In the rows, 128 means zero.
Each path below is one point turned by a fixed rotation once a step. After each direction that follows a path, write how fast that rotation turns it, in deg/step (0 if it stays still).
Each turn is a multiple of 5 degrees from 10 to 175, or 0.
Each row of a path follows its step; steps can be skipped.

step 0: [143 134 142 126 122 136 130 129 118 127 126 133 131 131 122 127 129 132
 139 128 112 134 122 126 127 140 125 123 145 129 127 133 121 135 123 131
 139 134 125 123 121 127 125 133 131 125]
step 1: [127 124 132 124 132 127 127 119 134 130 139 135 126 124 113 121 139 116
 116 125 134 126 134 130 121 129 121 115 124 116 134 124 124 131 127 139
 125 133 130 127 138 129 126 130 119 131]
step 2: [119 129 125 136 127 126 122 128 119 135 122 123 128 125 134 132 124 112
 128 126 135 120 121 128 125 119 142 130 137 124 130 138 135 131 123 126
 137 134 121 114 127 118 119 130 135 135]
step 3: [143 122 130 122 116 138 134 128 116 142 131 125 135 123 122 131 122 134
 132 129 128 127 122 125 116 132 122 123 141 123 128 128 111 129 135 123
 128 125 126 135 126 133 126 131 130 126]
step 4: [123 124 136 136 148 137 121 126 134 135 136 128 126 126 123 132 137 129
 115 133 128 127 125 128 128 129 124 115 127 128 124 128 132 140 117 135
 124 135 128 134 138 128 127 139 126 132]
step 5: [122 133 122 124 132 132 131 127 115 131 126 125 120 128 130 119 123 119
 146 135 132 116 135 129 129 113 126 125 138 123 127 137 131 124 125 130
 134 128 126 125 137 120 117 119 130 133]
step 6: [140 119 133 128 121 127 133 123 118 127 125 132 144 117 130 136 131 122
 130 125 115 130 128 123 123 128 124 116 139 129 127 127 129 133 127 122
 120 125 129 134 115 137 125 130 126 141]
step 7: [114 124 126 133 137 128 137 122 128 136 139 133 111 128 129 124 136 129
 118 130 129 121 127 126 123 136 130 119 130 120 122 125 122 135 126 129
 128 140 134 138 123 116 129 134 122 126]
step 8: [128 135 132 128 128 129 129 139 125 129 119 121 116 125 124 124 128 126
 136 134 123 138 134 128 125 120 134 125 142 123 130 144 132 131 133 121
 127 123 127 116 141 122 120 134 128 140]
step 9: [145 123 132 120 133 124 124 119 128 138 130 138 134 123 134 129 128 120
 126 135 134 128 124 115 126 132 122 124 133 120 137 132 128 137 140 127
 125 125 132 138 118 135 124 116 128 135]
step 10: [115 123 128 135 136 122 134 126 132 136 127 127 118 125 123 129 132 136
 128 126 119 121 123 119 121 137 128 125 133 134 126 132 128 137 118 144
 138 142 122 123 121 130 119 135 128 128]
step 11: [123 136 133 120 117 135 127 124 118 122 126 119 118 128 124 119 121 127
 127 133 127 128 132 121 115 124 130 116 130 116 130 125 123 131 132 124
 126 123 122 120 145 131 124 121 120 138]
Directions:
[128 125 130 127 126 130 126 129 130 128 128 130 131 131 126 127 128 126
 128 125 126 127 127 127 129 130 125 129 130 127 127 131 125 129 127 125
 130 124 127 131 127 128 131 126 128 131]
125
[123 127 128 131 126 130 126 126 132 127 125 126 126 131 126 127 127 128
 129 128 130 132 130 129 126 124 129 125 128 127 131 130 129 128 128 130
 129 130 128 131 129 127 130 128 127 129]
115
[126 125 125 127 124 128 130 129 127 130 126 126 127 129 131 130 128 130
 126 126 127 125 125 126 125 127 129 124 126 129 127 126 128 130 129 125
 130 128 130 125 127 128 131 128 126 128]
90
